In the data rows, the value 128 means zero.
Here are some points, one per row:
[133 105 126 107 137 128 115 103 118 108 166 109 122 104 132 142 143 108
 110 101  96 136 153 152 131 119 100 112 160 122 156 140]
[174 122 146 167 107 125 119 147 132  96  95  80 128 142 140 116 165 131
 108  57  67 151 128 151 118 136 171 116  95 164 132 108]
[165 131 125 132 153 143 136 162 118 117 166 134  78 145  87 100 141 119
 101 123 104 131 127 173 147 125 128 136 129 145 129 137]
[122  84 155 164 126 125 143 124 111  94  84 144 151 128 134 111 167 148
  88  78 103  95 114  97 147  97 113 120 130  64  96 121]
[ 86 106 112 115 129 148 202 132 115 136  99 165 127 139 104 135 139 117
 109 155 126 134 111 118  82 146 145 158  93 155 171 131]
[117 150 134  93 112 131 108 128 136 129 129  97  98 132 153 155 131 117
 142 138 163 143 108 114 154 107 137 137  99 125  94 142]
[ 99 139  89 125 145 111 138 129 158 172 139  80 134 164 159  82 105 164
 161  77 154 120 155 140 157  89 147 129 130  98 122 161]
[117 114 120 105 135  75  86 154 156 120  92 130 119 160 119  94 124 111
 123 107 107 107 130 126  92 125 145 103 156 161 121 117]
[158 133 108 103 122 145 126  78 105 130 102 114 151 146 103 125  98 140
 124 188 143 158 145 124 136 154 175 111 143 164 164 158]
[113 121 126 108 100 120 114 126 142 137  98 128 114 148 130 138 170 146
 132  96  93  95 118 121 150 162 120 151 152 115 116 144]
[119 194 120 146 128 149 150 107 144 135 119 151 130 150 126 164 113 133
 120 139 117 175 152 146 110 135 152 131 163 114 118 157]
[112 133  95 147  89 117 166 133 112 112 164 141 110 149 174 176 108 115
 144 148 127 145 155 112 138  97  94 160 142 139 119 127]
[115 153 111 140 142 141 128 114 165 101 153 120 107 120 147 110 141 142
 139  91 143 110 143  95 129 165 118 137 158 166 154 140]
[148 150 109 106  81 131  64 129 173 171 137 162 145 112 142 114 102 147
 144 144 126 116 157 118 128 121 124 138 143 144 124 112]
[123 142 125 131 113  90 147  76 148 124 147 146 144  90 116 133 126 117
 116 136 142 152 156 156 164 146 116 159  57 141  99 108]
[121 117 139 171 100  98 102 162  93 161 115  98 137 161  99 116 125 134
  96 133  98  84 110 127  94 138 115  92 150 112  87 128]
[163 162  93 124 168 128 129 134 100  79 136  98 137 128 132 158 115 138
 160 127  91 126 120 110  99 150 105 126 124 138 140 145]
[148 140 110 119 132 158 109 114 143 156 129 106 102  99 124 142 136 127
 128 124 102 141 127 146  68 131 108 176 140 112 169  98]
[105 136 117 159 120 126 136  97  86 107 150 107 118  80  93 107 145 122
 152  89 138 140 106 130 128  93 109 127 107 127 129 167]
[121 157 109 105  85 151 118 118 109 101 103 118 140 119  96 124 119 121
 180 165 148 149 140 119 140 105 157 151 122 104 150  89]
[ 75 150 121 161 176 120  94 126  87 107 117 149 148 114 132 136 101 150
 158 115 114 121 119 195 122 147 131 151 127 150 153  78]
[114 139 188 122 134 128 128 126  99 144 116 120 139 193 110  82 157 127
 118  99 128  99 151 143 144 147  62 128 149 128 148 124]
[ 87 201 122 141 114 120  87 125 157 168 150 121 108 133 124 132 162 124
 162 144 124 130 119  65 102 150 114  85  90  93 146 110]
[117 133  71 153  69 141 120 141 141 146 129 152 119  90 146 103 118 202
 132 140 150 142 138 107 108 127  66 135 117 171 106 148]
[115 106  77 104  67 144 147 118 109 140 139 136 104 141 144 107 143 111
 164 133 184 158 133  89 114 109 127  92 171 123 112 132]
[156 129 143 152 124 137 156 165 134  99 139 121 109  85 120 138 116 141
 169 109 151 155 143 111 112 135 139 110 137 116 106  86]
[114 139 118 168 105 106 135  98 179  49 106 147 120 108 138 118 129  90
 134 107  92 132 139 128 147 105 117 100 145 123 101 174]
[154 139 133  85 179 168 124 104 135 156 120 118 165  96 124 159 140 120
 101 135 139 106 122 147 125 144 144 152 127 127  78 101]
[158  95 160 104 119  89 130 103 119 190 110 125 108 148 123 163  95 114
 171 146 145 142 141 104 108 114 134 152 156 147 110 143]
[121 132 199 137 142 177  95 126 117 121 150 133 130 112 135 148 130 129
 102 133 153 155 122 131 129 108 145 130 140 148 120 124]
[139  94 147 130 152 134 136 104 120 126 148 129 161  68 178 153 113 124
 144 128 113  89 143 144 139 160 157 120 107 118 144 125]
[143 155 100 119 121  98 135 172 126 157 143 129 140 152 119 151 135 129
 117 160 151 104 130 124 146 143 165 152 194 116 134 133]
[132 133 175 134 138 127 175 157 150  98 192 166 124 118  95 105 158 131
 130 121 122 135 116 161  95 125 161 130 105 101 110 153]
[153 164 121 133 126 159 136 169 133 208 121 114 135  96 129 121 122  89
 127  68 121 148  89 138 127 122  99 110 123 137 125 123]
[115  77 127 108 131 128 110  85 199  97  80  86 136 136  91 145 113 172
 150 187 148  86 114 146 171 155 134 139 127 105 141 140]
[ 96 104 107 161 177 151  95 185  85 153 133 124 101 112 130 127 123  86
 130 178 100 149 165 103 111 174 157 156 124 155 138 135]
[125 115 140 153 148 136 148  97 113 160 164 156 163 113 124 147 151 126
 125 115 127 179  74 137 166 128 154  86 148 156 156 143]
[102 122 120  89 134 124 163 104 126 149 142 129  86 111 135 120  88 159
 165 155 102 134 132 111 146 105 103 111 131 149 101  88]
[138 136 142 124 128 143 105 122 152 122 167 109 154 183 109 159 123 135
 119 142 105 119 121  99 124 104 121 108 113 134 158 113]
[153 138 162 166 125  97 161  93 135 108 138 127 148 117 148  83 133 112
 161 186 122 113 127 141 138 124 138 154 133 140 153 141]
[167 146 144 105 136 131 149 122 124 100 173 147 143  98 129 129  79 107
  87 140 167  96 128 127  97 147 137 119 139 133 134 114]
[150 124 139 133 150 102 113 137 106  82 114 168 129 171 111 102 106 132
 116  82 108 108 115 118 119 116 119 122 147 128 136 160]
[102 121 143 112 123 130 150 131 140  89 161 102 147 133 141 118 144 126
 141 168 157 121 104 157 136 146 143 132 161 143  93 125]
[145 116 114 107 146 135 102  94 143 130 126 154 157 147 169 155 154 135
 161 163 170 135 123 129  88 103  85 130  77 115 114 122]
[133 125 108 154 154 187 132 122 138  95 161 160 137 139 100 123 115 104
 143  88 104 115 114  94 147 128 135 141 116 166 104  93]
[137 102 153 136 101 113 158 202 105 105 116 149 141 154 114  85 137 139
  84 143  86 125 150 112 141 101 152 131 167  88 154 153]
[137  76 104  91 115 113  99 123 136 138 152 125 151 113 117 128  80 129
 117 127 115 159  94 140 130 178 122 170 118  98 137 109]
[ 99 127 131  84  97 129 158 125 112 144 133 116 117 106 127 133 110 116
  74 128 122  87 122 110 129  88 161 113 115 112 128 138]
[159 122 130  96 125 107 135 179  95 112 122 131  87 122 115 149 147 113
 137 108 140 104 124 123 141 160 123 117 117 164 144 146]
[102 138 160 108 152 128 153 183 155 132 115 142 154 121 131 171 136 106
 131 174 160 199 126 142 121  67  99 115 126 131 144 140]
[140 110 115 159 129  78 142 149 144 136  94 122 116 160 111 125 147 170
  86  74 172 127 164 103 143 101 118 116 149 111 156 106]
[142 126 162 148 158 125 104  97 103 125 152 150  96 115 126 126 151 125
  88 119 134 107 126 159 124 100 175 145  93 128 130 102]
[118 113 160 134 107 144 115 106 100 132 134 123 103 138 167 120 118 140
 103  71 152 145 126 128 110 175 123 109  75  93  87 158]
[128 117 144 139 174  94 107 123 117 107  93 102 137 148 134  69 133 122
  66 154 123 140 125 102 164 108  99 133 138  84 135 133]
[101 117 149 158 107 159 173 136 150 146 105 137 149 127  98 146 107  97
 143 143 155 131 136 126 125 104 105 146  99 162 131 141]
[146 143 105 131 129 143 115 124 150 152  98 134  88 167 192 133 119 115
 146 132 139 105  86 147 147 153 122 120 117 114 147 120]
[123  97 119 117 119 119  82 159  98 149 120 123 135 138 102 128 127 112
 119 108 136 107 138 169 115 151 125  89 131  81 109 148]
[135  99 110 134 161 140 152 110 134 154 107 119 114  86 145 155 141 137
 123 183 131 133 135 155 127 117 115 115 113 133 119  93]
[121 141 120  97 140 111  96 140 121 140  52 131 158 124 157 118 137 156
 130 128 100 100 124 111 159 140 148 119  93 120 119 108]
Along one direction, these points spread out more than along any other. For each point below, how far along it does it lie, from 0 to 99? 50 is the average, and the first point above lies past it. One standard deviation of the points above along it is 16.
[ 86 106 112 115 129 148 202 132 115 136  99 165 127 139 104 135 139 117
 109 155 126 134 111 118  82 146 145 158  93 155 171 131] 39
[123 142 125 131 113  90 147  76 148 124 147 146 144  90 116 133 126 117
 116 136 142 152 156 156 164 146 116 159  57 141  99 108] 31
[ 96 104 107 161 177 151  95 185  85 153 133 124 101 112 130 127 123  86
 130 178 100 149 165 103 111 174 157 156 124 155 138 135] 42
[117 114 120 105 135  75  86 154 156 120  92 130 119 160 119  94 124 111
 123 107 107 107 130 126  92 125 145 103 156 161 121 117] 71
[146 143 105 131 129 143 115 124 150 152  98 134  88 167 192 133 119 115
 146 132 139 105  86 147 147 153 122 120 117 114 147 120] 45
[174 122 146 167 107 125 119 147 132  96  95  80 128 142 140 116 165 131
 108  57  67 151 128 151 118 136 171 116  95 164 132 108] 80
[153 164 121 133 126 159 136 169 133 208 121 114 135  96 129 121 122  89
 127  68 121 148  89 138 127 122  99 110 123 137 125 123] 51
[145 116 114 107 146 135 102  94 143 130 126 154 157 147 169 155 154 135
 161 163 170 135 123 129  88 103  85 130  77 115 114 122] 26
[115  77 127 108 131 128 110  85 199  97  80  86 136 136  91 145 113 172
 150 187 148  86 114 146 171 155 134 139 127 105 141 140] 41
